Each row is a point on one of a few hidden curves, and its group is its curve. There are 2 groups.
Each row in order, then its group:
[ 0.7 -0.9  0.7  1.9  0.7  1.6 -0.8 -0.5] A
[-0.1  0.3 -0.1 -0.4  0.1 -0.4  0.2  0.5] B
[ 1.5 -0.4  1.   1.9  1.9  1.9 -1.3  0.7] B
[-1.9  0.7 -0.6 -1.7 -1.4 -1.7  1.5 -1.3] A
[ 1.5 -1.1  0.3  1.1  0.3  1.3 -1.4  0.8] B
[ 1.4 -0.9  0.7  1.6  1.2  1.9 -1.4  1. ] B
[-0.9  0.8 -0.7 -1.7 -0.6 -1.5  1.   0.1] B
[-1.3  0.9 -0.2 -0.6  0.3 -1.   1.3 -0.9] A
[ 0.  -0.4  0.4  0.9  0.   0.9 -0.4 -0.6] A
[-0.4 -0.1  0.1  0.6  0.2  0.3  0.4 -0.6] A
[ 0.6 -0.4  1.2  2.1  1.7  2.  -0.7 -0.2] A
[-0.5  0.7 -0.5 -1.2  0.1 -1.2  1.   0. ] B
[-0.8  0.5 -1.1 -2.2 -2.1 -2.   0.9 -0.1] B
[ 0.4 -0.3  0.   0.  -0.2  0.1 -0.3  0.6] B
[-0.7  0.6 -1.  -1.9 -1.5 -1.8  0.9 -0.2] B
[ 1.2 -1.   0.1  0.8 -0.1  0.9 -1.1  0.6] B
[-0.9  0.9 -0.5 -1.4 -0.3 -1.4  1.1  0.2] B
[-1.6  1.  -0.3 -1.1 -0.2 -1.5  1.7 -1.4] A
[ 1.5 -1.   0.5  1.4  0.5  1.4 -1.4  0.9] B
[ 0.7 -0.4  0.1  0.2 -0.1  0.4 -0.8  0.4] B
